(in the rows, 128 means zero)
Families of rows that turns and mirrors carry onto each other, the same ones carrying the whole set onto itself: the rest of each named row's family, in list order
9 families of 4 rows
rara: [145 142 138 127 121 120 115 116 127 148 132  68 111  99 173 122 112 157
 127 122 132 128 130 111 156 143  99 121 120 124 112 137 115 112 119 148
 133]
Fiv: [133 133 140 153 118 130 116 114 119 143 142  87 121 103 153 124 131 154
 150 130 137 130 122 121 148 156 103 133 140 123 128 142  88 115 118 145
 124]
maka: [141 136 148 133 127 125 110 123 124 145 139  85 113  99 171 116 117 154
 124 128 138 138 139 119 161 138 105 124 131 114 110 131 121 112 117 149
 125]
Puf: [145 149 150 128 121 126 112 124 129 147 129  82 119 109 171 119 115 152
 131 120 131 137 134 106 160 147  95 107 131 109 113 128 120 108 122 148
 134]
bigef: [118 122 118 118 115 136 107 109 108 142 150  64 143 123 135 142 127 120
 141 119 110 139 144  96 134 113 111 116 120 114 115 152 121 110 112 118
 145]
Bur: [103 116 146 136 106 122 125 124 115 139 146  80 156 109 130 129 139 128
 148 125 101 142 133 115 135 121 113 105 122 124 132 148 133 131 109 140
 136]
Gode: [118 134 130 121 111 131 108 107 118 151 144  55 149 123 130 139 134 122
 137 125 101 152 147 100 133 113 113 115 126 124 123 150 125 106 119 128
 146]
fugas: [ 99 124 145 126 111 116 120 122 118 149 151  85 152 110 136 137 134 135
 132 125  97 142 135 105 136 116 113 106 130 122 137 150 133 139 122 129
 140]
talo: [134 137 136 142 114 139 113 114 113 141 139  88 114 105 158 125 126 151
 156 136 139 123 125 120 146 153 105 135 139 117 133 140 100 117 124 154
 126]
kigu: [112 126 124 110 114 130 103 104 107 146 153  64 137 120 126 133 135 113
 147 121 110 152 138 102 140 116 103 122 123 120 118 155 126 114 110 133
 139]
puza: [105 116 151 134 110 125 125 124 120 144 144  73 147 113 126 126 141 126
 138 129  96 151 134 111 138 111 108 115 128 118 130 146 132 131 108 136
 136]
Mif: [146 142 144 138 133 133 113 125 120 145 127  83 114 105 169 119 119 149
 130 128 135 136 129 119 163 140 106 121 122 113 111 136 124 113 124 156
 130]
ruk: [139 135 140 143 116 126 103 106 117 151 137  88 114 115 159 123 122 155
 152 131 138 135 120 117 149 155  93 124 138 124 128 140  91 113 120 146
 137]
lonu: [ 98 118 152 128 108 125 121 124 118 142 147  70 146 102 125 141 138 133
 133 118 118 143 137 107 141 116 111 113 134 125 123 152 133 139 128 125
 134]
baran: [140 141 141 129 121 126 112 117 124 147 124  86 118  97 165 105 119 161
 125 119 133 132 124 110 154 150 101 117 126 115 115 134 115 116 122 150
 133]
Tis: [145 138 141 145 118 132 109 118 115 141 134  85 126 122 158 128 126 165
 152 140 136 125 121 113 141 143  96 126 134 121 129 146  91 113 127 145
 130]
Nipu: [138 147 139 130 127 124 102 133 128 136 138  84 123 106 172 119 120 161
 134 120 133 138 127 108 157 138 110 124 130 106 123 124 124 108 120 147
 129]
nokul: [116 124 131 127 115 124 103 102 111 141 151  70 141 123 131 143 126 119
 149 125 105 149 147 102 131 109 116 110 118 117 124 160 120 111 110 130
 141]
Loza: [114 124 129 117 117 121 109 111 105 146 142  54 138 117 123 143 121 115
 146 121 107 135 146 105 138 115 111 117 123 109 118 138 114 111 105 132
 145]
kav: [123 128 121 116 113 120 102 103 120 147 142  64 149 120 135 144 131 122
 144 123 106 147 146 100 144 113 118 112 120 122 125 154 132 107 118 129
 141]
Lirik: [137 140 148 137 117 131 119 116 115 145 138  85 127 106 168 125 120 164
 150 135 139 129 128 123 133 151 105 126 134 118 135 142  93 115 132 151
 136]
Kis: [ 98 117 144 131 120 122 129 123 117 150 145  74 152 116 133 132 131 128
 145 121  98 147 138 111 136 122 112 104 142 127 131 147 125 138 117 135
 144]
moz: [ 94 129 150 123 109 125 125 122 117 156 145  77 147 115 131 131 140 132
 139 115  94 136 134 104 138 118 112 105 123 121 126 149 124 137 121 135
 135]
gako: [138 144 138 127 116 126 111 125 123 147 130  84 113 104 178 123 109 153
 129 128 131 119 130 109 161 142  96 124 124 120 117 140 118 112 124 146
 130]
Zopa: [136 137 141 145 115 121 121 121 123 138 130  90 119 119 161 126 126 144
 164 136 143 132 124 112 141 143  98 131 129 129 130 133  96 113 134 147
 143]
Soz: [103 113 142 130 114 130 123 122 117 142 139  78 152 110 137 135 136 130
 133 114 102 147 138 107 128 113 117 106 121 120 125 155 135 133 116 140
 132]
dapuz: [120 126 132 109 113 116 103 101 109 137 150  59 146 114 131 128 130 116
 137 130 108 153 143  97 135 114 111 111 125 114 118 144 125 110 120 125
 132]
Fela: [151 141 135 132 129 124 109 121 121 141 129  94 112 101 172 120 115 143
 132 127 135 136 138 116 159 135  96 125 130 118 119 133 113 114 113 141
 126]
rike: [143 145 142 127 127 128 115 115 124 139 134  89 116  98 170 119 112 153
 135 130 136 131 145 114 162 140 108 127 112 110 113 131 113 112 121 145
 138]
lof: [ 97 116 149 134 113 131 128 118 120 145 149  76 142 109 131 134 131 126
 139 120 110 141 129 112 137 110 117 106 119 113 134 148 130 143 120 134
 134]
fomo: [113 125 128 114 119 132 111 104 105 151 153  60 146 107 133 131 130 118
 146 126 112 155 150  98 133 116 114 109 126 120 121 142 132 112 113 135
 146]
pevem: [140 132 143 136 118 131 117 112 121 135 132  89 120 120 146 119 128 157
 154 133 142 138 122 116 146 148  96 130 142 121 138 140  91 114 127 152
 132]
Sug: [ 93 115 140 125 111 116 120 117 122 146 142  79 150 119 132 132 137 130
 133 131  98 144 139 112 138 114 107 105 129 120 132 148 117 136 117 123
 133]
lan: [137 136 136 143 117 125 120 116 119 151 132  84 121 116 156 122 121 159
 150 139 142 125 134 121 129 146  98 129 138 126 126 140  87 113 127 147
 131]
nonok: [118 126 120 114 114 127 106 101 105 141 148  70 148 114 132 137 130 108
 146 130 105 148 143 103 131 117 111 120 123 117 122 141 125 114 113 138
 148]
gil: [136 130 136 141 119 130 114 127 119 150 137  92 123 108 164 132 126 157
 148 133 150 130 124 120 134 147  95 126 136 123 140 141  94 119 120 143
 128]

The rest of the family of Bur: rara, Fiv, kav
The rest of the family of Sug: Lirik, Fela, fomo
The rest of the family of Zopa: lonu, Nipu, Loza
The rest of the family of Kis: dapuz, rike, gil
The rest of the family of lof: Puf, bigef, pevem
The rest of the family of fugas: maka, lan, nonok

